A single turn carries every row of the set below to another of its rows. Some are shown first; where does it send the rows asked next?
Z_342: [ -3 -13   7   9  -5  -3   1  -5   4   4   7  12   5 -14   4  11  -1 -13
  -4 -21   1  -5  -2  -5]
Z_338: [-13  -1  10   5  -1  10   4   9   3  11  19   7   9  -4  -2  -8   8 -13
   1 -11  -5  12  -1  -8]
Z_833: [ 15  11  -2   6   4   3   6   6 -24   7  11  -1  -5   1   0   5   1  -8
  -7  -1  -5   4   6   0]
Z_542: [ -8  -5  16   4   8  -8   5  -8   5  -6  13  13   8 -12   7  -9 -11  10
   3   2 -11   7  -6   8]
Z_390: [ -2  -1   1  -8   2   8   2   5  -3  -1  11   1  -6  -6  -3  -1   5 -17
  24  -4 -10   5 -10 -14]
Z_627: [ -7   3   0  11  12  -3   9 -11   4   6   8 -11   2   5  -6 -17   8  11
   2   5   2  12   2 -13]
Z_832: [ -9  -6  -4  -5  -7   3   0   3  10 -12 -10   4  -1 -10  -4   6 -20  -1
  -9  -8  -5  -3   3   1]
Z_724: [ -1   4  -1  -3  -1   0  10 -23   3   3  15   0   3  -1  -5  -4   1   5
  11   0  15   6  -1 -22]
Z_283: [ -4   5  -2   5  -6 -10   2  21  10  12   1   4  -5   7   3  13   7  12
  14  -8   1  15   4  -3]
Z_889: [  5  -6   5 -15  -3 -17   3  13 -11   9  -4  10  -6  -7  13   0   7   3
   5  -4   6   7  11  -1]
Z_333: [-10  -5   4   8  -3  -1  -2  -6  -1   4   5  -1  11   0 -11  -1  -8   2
  10   0   3  -1  10  26]
Z_112: [ -3   8   1   2  -1   1   3  -2   1  -5  -4   3   6  -2   8   0 -10  11
  36  -2   6   4  -6   6]
Z_870: [ -1  -6   5  -5   5 -13  -9 -11  10   8  -2  -4   2 -14  10  16   0   9
   6  -4 -10  -6   5   4]
Z_847: [  4  10   3   5   3  -4  -2   2  -6   6  16   6 -15 -15  -3  10  -3  13
  19  -5   3   8  11   9]
Z_803: [ 2 -4 -4 15 -5  0  7 -3 -4 -7 10  2  6 -6 23 10  7 15  6 -5 -2  6 12  3]
Z_706: [  5   2  21   4   3   8  13  -1   6 -16  -7   5  -6  -3  -6  -6  -5   3
 -12   5   3   3  -8  -7]
Z_680: [ -6  -4  -9  -3  -9   9  -2  10  13   3  11 -10   5   9   7   4  15  -5
   8  -2 -13   8  -2  -7]
Z_779: [  8   5  -8  -5  -8   5   2  -7 -15   3  -3  11 -18  17  -5   1   0   5
  -1  -2  15   4   1   3]
Z_378: [ 16  11   7  -4   6   1   6   4   2  -7  -5  -2  -2  17   5  -6   2   5
   7  -3  18  -3 -12  -2]
Z_519: [ -3  -4   4 -31  -1  -5  -6   3  -2  11   8   0  -6  -2   6   0  -7   6
  -7   1  -3   6 -10  -3]
Z_982: [ -1  -2   0   2  -3  10  -1 -27   2  -6   5 -13  -6   1   1 -11  15  10
   6  -4   0   7  -1  -9]
Z_785: [ -1  -7   2   0  -2   0   1   2   0  -6   3   3 -12   1  -9  -6   3 -10
  17   3 -10   5 -15  21]
Z_465: [  3 -11   5  -4  -2   8  16   6   0  -5  -3   0  -3  -2  13  -1  11  12
 -10  -3  23   4   2  -6]
Z_546: [ -8   5   3   1 -13  20  -5   5  -3  12 -17 -11   5  -4  -4  -1 -11   0
   2  -7   2   3  -1   1]
Z_308: [ -4  -4   1   2   1  -1  -4  -2  -1  11  -8   1 -25  -1  10   0  -1  12
 -18  -3   6   5  -3  -9]
Z_663: [  5  24   5  10  -4   0   2   5  -2   4   2   1  -8   4   7  -2  -3 -10
   3  -2   4   1  -6  23]
Z_685: [  4   0   2   5  -1  -2   3 -10   0  14 -17   7  -2   4  -8  -7 -12  -6
  -9   9   7  -4  -8  -5]

Z_546 moves to Z_833
Z_706 moves to Z_378
Where do these go?
Z_338 moves to Z_390
Z_724 moves to Z_982
Z_847 moves to Z_870
Z_308 moves to Z_685
Z_283 moves to Z_342
Z_832 moves to Z_663
Z_542 moves to Z_112

